(in the rows, 128 means zero)
Each path below is one point turned by a fixed rotation once a step. After each direction that follows a path, write how fast that rotation turns it, in deg/step (0 if it stays still).
Each turn is a multiple of 5 degrees from 10 to 175, or 0.
Each row of a path follows its step; steps can be skipped.
path 1
step 0: [129 129 131 135 126 127 122 117 135 135 126 126 146 130 138 138 130 117
 130 124 121 136 136 123 132 130 133 149 121 129 110 137 133 119 134 132
 118 125 131 127 134 127 127 139 130 125 126 143 120 134 127 117 121 132
 125 147 127 129 148 127 127 125 131 143 143]
step 3: [137 130 128 119 125 124 140 123 124 117 114 114 125 124 113 132 135 145
 130 124 119 126 135 135 125 121 122 118 126 115 120 136 134 130 125 123
 144 130 129 134 128 125 134 133 137 120 134 138 139 138 141 138 120 123
 112 127 141 122 128 117 141 131 119 123 133]
step 4: [129 146 134 124 113 109 129 132 119 123 137 133 131 125 138 117 142 125
 133 122 128 135 136 114 140 131 143 124 125 130 123 137 135 130 138 134
 133 136 126 132 128 126 125 135 121 127 127 121 123 146 115 131 133 120
 117 120 131 120 121 125 112 120 123 135 135]
step 8: [144 120 117 131 122 121 118 137 127 122 136 119 148 128 112 123 127 129
 129 123 133 122 136 129 134 125 137 125 139 123 121 135 124 143 129 131
 146 131 124 125 127 118 125 118 116 124 129 116 139 125 130 132 125 139
 139 120 133 138 126 142 128 130 124 144 136]
step 9: [107 123 124 131 126 125 124 137 123 133 130 117 122 122 119 138 141 137
 126 114 145 122 128 121 130 130 132 126 125 131 118 127 122 137 124 125
 117 140 136 118 146 136 123 122 129 122 125 130 134 114 126 146 140 118
 131 124 130 121 132 127 112 123 132 124 127]
step 10: [108 128 136 124 124 132 127 124 143 126 124 142 135 131 126 137 128 139
 129 127 117 140 109 127 121 145 122 141 124 132 115 118 132 131 119 136
 143 125 136 119 138 120 135 141 127 118 123 134 123 126 127 129 126 124
 119 120 123 125 118 126 137 133 136 130 132]
step 12: [140 120 132 126 128 130 142 121 140 128 136 134 138 130 136 144 121 119
 126 123 128 124 142 122 122 109 153 121 138 124 130 118 132 124 138 125
 130 128 140 120 131 126 120 120 129 136 123 129 130 123 123 121 118 128
 142 125 116 141 133 120 131 123 124 118 126]
step 13: [125 119 110 123 125 131 124 129 122 122 136 108 127 116 123 125 132 113
 133 126 146 123 123 128 123 120 124 127 124 117 129 131 137 134 124 136
 129 108 137 116 133 138 130 132 128 124 134 150 135 141 125 131 111 136
 129 133 121 126 128 128 130 132 129 123 120]
step 15: [124 133 135 124 129 134 119 117 139 128 125 125 134 117 126 132 118 135
 125 125 112 130 122 126 131 116 136 133 138 127 141 145 126 140 122 117
 128 118 116 130 123 125 139 134 126 124 128 128 120 119 140 126 136 117
 132 119 144 126 123 116 113 141 121 143 127]
[130 129 130 128 128 129 129 129 121 125 127 128 126 129 128 129 126 129
 127 128 130 131 132 127 126 127 126 129 126 126 128 128 128 124 130 130
 127 132 123 129 127 126 131 129 126 127 130 129 128 131 131 126 130 128
 127 128 132 127 129 128 127 124 130 129 130] : 20
[131 129 127 130 125 130 127 129 128 131 133 128 128 127 132 131 127 126
 128 127 125 129 132 126 132 125 130 129 128 127 126 130 129 130 128 129
 129 129 129 128 122 127 125 124 128 128 126 132 130 127 128 130 130 127
 131 127 128 126 126 130 127 127 127 129 131] : 95
[127 134 129 130 128 128 126 129 125 130 124 126 126 125 127 127 129 130
 130 126 126 131 129 131 129 131 131 130 129 127 130 126 126 131 130 128
 132 129 128 128 131 127 129 128 127 129 123 132 130 127 126 126 131 126
 127 127 128 128 128 127 127 128 127 130 125] : 65
path 2
step 0: [128 128 137 132 126 136 122 123 123 130 130 113 131 125 138 135 136 118
 126 126 148 128 124 131 123 130 141 112 131 134 126 131 132 131 140 144
 113 125 120 126 118 112 138 122 136 123 137 143 121 136 132 140 132 139
 147 121 125 116 139 137 131 145 135 136 126]
step 2: [133 139 122 110 117 124 131 124 132 117 120 124 121 138 149 105 127 122
 125 121 138 112 122 129 134 134 115 140 126 130 125 139 127 117 132 129
 128 136 115 128 126 140 125 127 118 139 109 130 120 124 132 135 133 124
 134 135 131 132 139 135 125 123 136 120 142]
step 3: [129 149 121 137 141 122 117 128 121 117 128 121 110 133 118 127 128 132
 136 124 119 125 125 121 120 131 126 126 131 129 129 130 131 116 142 144
 113 138 124 125 118 133 124 124 123 128 139 122 115 147 130 124 129 127
 147 142 132 127 138 122 115 146 135 127 127]
step 6: [129 134 136 130 129 134 127 141 121 129 115 124 123 124 144 121 132 127
 125 134 117 118 135 123 131 132 142 133 121 132 123 118 121 126 132 134
 101 134 103 127 128 112 126 131 111 138 129 132 111 129 129 131 134 114
 134 133 128 114 136 138 130 122 136 132 119]
step 7: [138 136 119 132 139 131 100 122 119 125 138 111 120 139 120 134 119 125
 129 114 124 124 129 113 130 120 132 136 128 138 120 135 122 122 118 125
 121 120 129 130 137 142 110 120 128 137 124 138 113 123 125 130 122 123
 133 126 115 121 126 126 130 118 132 127 111]
step 8: [127 134 124 134 133 120 137 121 147 119 128 117 113 137 141 133 133 123
 136 127 135 129 129 146 122 142 120 121 126 124 139 137 114 125 112 119
 138 143 136 128 135 132 118 125 132 137 134 144 114 119 133 136 133 130
 137 135 117 131 141 124 120 117 125 131 133]
step 12: [135 131 126 120 142 131 146 127 134 124 132 126 123 126 135 126 137 123
 128 125 127 113 135 121 121 134 140 130 141 136 119 136 126 124 116 143
 135 141 120 142 122 111 110 123 121 126 138 135 129 132 126 131 137 132
 137 132 121 110 132 123 117 128 150 119 133]
step 16: [146 139 131 130 135 130 135 128 115 128 140 120 119 136 122 123 125 139
 130 134 138 137 142 126 123 123 135 134 131 124 132 117 126 115 127 133
 124 126 140 125 120 122 133 128 129 124 136 132 124 133 137 125 139 126
 152 123 117 117 125 140 127 135 150 132 104]
step 17: [132 119 126 120 128 122 146 114 132 119 140 114 128 124 135 126 124 120
 126 116 148 138 118 117 129 127 144 132 126 134 120 128 130 124 131 116
 125 123 134 120 137 130 132 125 139 130 123 149 117 124 122 149 116 137
 145 124 119 131 124 131 127 133 130 137 136]
[133 128 131 126 129 127 128 132 127 127 131 131 129 130 127 127 129 126
 129 127 126 130 129 124 127 131 133 132 128 130 130 126 128 130 129 124
 130 128 130 129 126 124 132 129 128 127 128 127 127 132 128 131 128 130
 128 127 129 131 129 128 126 128 127 131 129] : 60
[124 125 132 128 131 128 129 129 129 127 126 128 125 128 128 129 125 128
 127 126 126 129 128 126 124 128 128 126 127 134 126 129 129 129 129 129
 130 129 127 129 128 123 128 124 125 127 129 128 126 128 125 128 126 126
 129 131 132 126 126 128 129 131 127 129 127] : 125
[132 130 127 127 133 128 127 127 129 129 124 128 125 126 126 125 126 131
 128 129 128 127 128 125 132 126 128 128 124 128 127 128 129 127 128 127
 131 132 126 131 129 126 128 128 128 129 126 127 129 130 130 128 127 128
 132 126 129 131 130 129 133 125 130 126 126] : 80
[126 128 131 128 130 128 131 130 127 128 129 131 131 130 129 125 124 127
 129 128 127 125 132 129 130 128 128 126 127 132 135 129 128 130 127 132
 127 131 127 126 128 129 127 128 131 127 125 127 130 130 128 125 128 124
 130 128 125 128 128 130 126 127 131 127 131] : 110
path 3
step 0: [128 115 110 126 132 112 135 129 127 139 128 125 130 134 133 132 125 130
 119 120 124 125 116 128 138 140 130 132 128 134 119 128 124 136 136 125
 137 127 121 133 120 132 129 145 121 150 122 122 127 125 128 122 138 129
 139 128 126 139 110 127 132 136 130 129 129]
step 2: [122 126 113 117 131 113 138 138 132 122 137 137 141 129 129 122 130 129
 120 131 119 131 142 136 128 130 119 124 126 136 139 140 125 131 120 135
 118 135 126 117 140 139 128 123 120 124 124 132 134 135 136 127 118 137
 125 130 138 121 125 124 122 135 140 139 116]
step 6: [120 119 132 123 124 123 132 123 108 123 137 139 127 134 124 128 129 123
 127 117 145 128 121 126 122 130 136 128 132 130 134 121 127 130 144 132
 125 137 117 144 122 121 134 129 129 129 126 131 121 120 137 115 132 117
 143 126 122 118 117 125 121 138 128 119 135]
step 7: [131 136 125 130 122 131 132 125 146 142 137 133 131 120 125 135 144 134
 134 139 136 132 132 129 135 121 108 122 131 125 128 121 127 129 132 139
 131 130 140 130 123 126 136 135 141 145 134 131 133 129 129 115 133 135
 114 138 133 136 135 130 127 126 127 131 116]
step 8: [126 120 121 119 137 127 133 123 122 142 131 116 128 128 118 129 120 124
 117 130 122 118 124 134 128 115 131 129 121 144 121 137 124 139 131 130
 129 133 130 113 144 133 123 121 127 119 112 128 123 137 132 126 134 123
 137 130 115 129 129 123 134 142 122 142 128]
step 10: [136 127 120 133 129 110 126 139 137 118 110 117 115 142 129 125 129 112
 129 133 131 123 131 128 129 135 128 132 127 130 125 138 137 110 125 140
 130 133 125 122 129 120 129 133 132 128 124 120 138 126 141 137 114 127
 131 132 133 126 125 124 137 131 128 131 112]
step 14: [122 119 128 120 132 144 129 123 117 128 140 131 130 123 128 126 119 124
 129 137 134 108 130 123 124 124 128 131 135 133 131 127 132 122 134 147
 119 138 128 129 126 126 124 121 126 123 125 143 134 143 128 130 148 128
 127 118 123 132 112 135 134 118 119 132 124]
step 15: [128 145 121 131 124 126 128 145 133 135 132 131 143 123 118 124 136 133
 123 130 113 127 136 130 132 129 125 111 126 117 126 137 130 124 111 125
 131 132 126 125 121 130 119 133 136 124 128 115 114 131 135 127 139 125
 123 131 132 142 129 114 134 131 141 125 126]
step 17: [115 128 125 132 115 128 123 134 143 109 137 134 133 128 136 133 127 124
 126 122 126 134 126 130 125 117 135 132 121 121 149 110 123 114 130 128
 131 110 137 139 122 132 130 134 126 132 118 120 130 120 138 127 130 136
 127 120 134 127 127 128 129 130 122 133 131]
[130 127 124 129 129 130 125 124 127 130 130 125 130 129 132 128 127 127
 125 125 129 128 126 123 126 129 127 125 122 130 130 126 128 127 128 128
 128 128 126 130 131 128 128 129 128 128 131 129 129 131 129 130 126 127
 131 129 128 131 131 128 128 128 131 127 126] : 135
[126 130 124 129 126 130 128 130 128 132 131 126 124 127 127 130 130 130
 131 130 127 126 128 127 125 127 131 130 130 127 129 129 124 128 129 126
 127 130 132 131 128 127 129 127 131 129 129 128 126 130 129 126 131 123
 130 128 126 127 125 127 128 125 132 127 126] : 45
[131 125 125 131 130 132 129 125 126 128 129 130 127 127 126 126 127 128
 135 128 128 128 126 126 128 129 127 127 128 128 127 128 129 129 127 127
 129 129 131 126 125 125 129 127 129 128 126 127 132 128 125 130 129 129
 125 126 131 126 133 130 130 129 129 126 128] : 170
path 4
step 3: [142 136 125 128 142 122 135 126 146 138 118 122 138 125 127 135 130 130
 142 125 137 121 114 115 128 118 134 117 130 126 128 122 119 128 137 132
 121 133 122 129 125 126 133 129 142 126 139 130 111 127 113 119 128 126
 126 119 116 118 126 130 141 137 133 128 119]
step 5: [145 143 128 132 141 129 119 131 138 113 122 126 138 121 134 130 124 121
 126 126 125 134 128 131 128 127 136 120 127 133 125 114 132 125 130 113
 133 130 140 110 127 137 129 125 128 133 111 140 116 120 120 126 114 131
 115 122 121 124 128 124 130 134 119 136 116]
step 8: [143 147 116 117 138 124 127 111 137 120 116 128 134 122 133 142 117 132
 129 118 126 116 115 115 131 125 121 113 132 129 126 122 128 127 134 123
 127 116 130 127 129 133 143 118 128 124 126 135 121 134 131 124 118 124
 126 128 134 135 128 126 130 112 128 134 120]
step 9: [146 128 121 133 138 129 122 123 145 122 120 124 129 120 138 131 126 136
 141 124 139 123 128 104 122 135 140 128 134 118 131 130 125 144 135 135
 135 120 122 133 130 139 116 126 134 138 125 129 119 121 119 120 129 123
 123 127 125 123 132 137 127 144 131 126 132]
step 10: [130 134 120 134 134 130 125 132 139 111 129 118 150 124 127 129 134 140
 145 135 137 134 121 126 141 133 132 117 118 130 125 116 124 135 125 127
 135 123 138 127 118 137 121 124 120 128 127 126 128 143 129 120 124 130
 120 119 131 137 123 114 143 129 124 139 128]
step 11: [142 154 125 136 130 127 132 116 146 137 126 114 131 128 133 131 127 126
 121 115 131 130 123 123 128 127 127 117 136 144 134 122 122 126 123 115
 126 132 128 132 121 138 124 128 129 124 122 126 118 124 114 118 126 127
 122 125 121 118 128 115 134 133 131 127 112]
step 14: [133 142 122 126 128 133 134 119 135 127 113 119 129 138 129 137 119 148
 133 105 124 123 128 115 139 136 123 117 133 112 118 129 137 126 142 128
 126 127 127 125 131 138 122 127 130 128 123 134 121 136 119 121 132 124
 117 126 127 123 134 129 144 129 125 132 118]
step 15: [130 140 125 131 135 130 127 128 147 123 125 141 136 111 127 134 119 128
 142 124 142 131 129 120 116 122 127 129 134 128 125 137 122 140 133 132
 142 124 145 133 120 127 122 119 139 130 128 126 127 131 121 113 134 125
 124 125 130 133 122 130 150 140 123 127 126]
step 16: [142 134 113 125 133 120 133 123 138 127 119 124 152 124 130 127 134 136
 136 133 126 139 119 117 135 117 124 108 141 133 126 124 137 134 122 126
 119 118 135 121 121 140 131 122 121 126 122 133 120 133 126 125 120 120
 131 132 132 135 120 118 127 130 117 120 124]
[129 127 129 129 127 131 131 133 128 123 128 128 124 128 127 130 127 126
 130 130 131 133 127 129 125 127 127 129 129 129 127 129 126 125 128 129
 128 127 130 126 126 129 128 128 126 130 128 131 129 131 130 123 125 130
 125 125 132 129 127 129 128 127 131 126 130] : 135
[131 129 130 129 127 126 130 127 132 130 130 129 124 127 127 131 127 128
 129 130 132 124 132 128 130 131 127 133 129 126 130 128 130 126 127 129
 126 129 127 127 128 128 128 129 133 126 129 130 127 129 129 126 126 122
 127 126 126 127 128 131 128 128 128 129 126] : 125
[127 130 129 131 126 128 130 130 125 129 130 126 131 126 129 129 126 126
 128 127 130 126 126 123 128 127 130 130 126 126 130 129 127 125 126 135
 129 128 128 126 128 129 129 129 129 130 128 125 132 126 126 127 129 128
 129 128 125 131 127 130 129 129 124 126 132] : 125
[132 131 128 128 127 131 130 127 129 129 127 131 130 126 127 125 124 127
 128 131 128 128 125 129 131 127 125 128 130 124 128 129 130 132 125 128
 130 127 126 127 128 126 126 131 128 132 127 129 130 126 131 127 130 130
 129 130 130 132 129 128 125 127 131 130 126] : 40
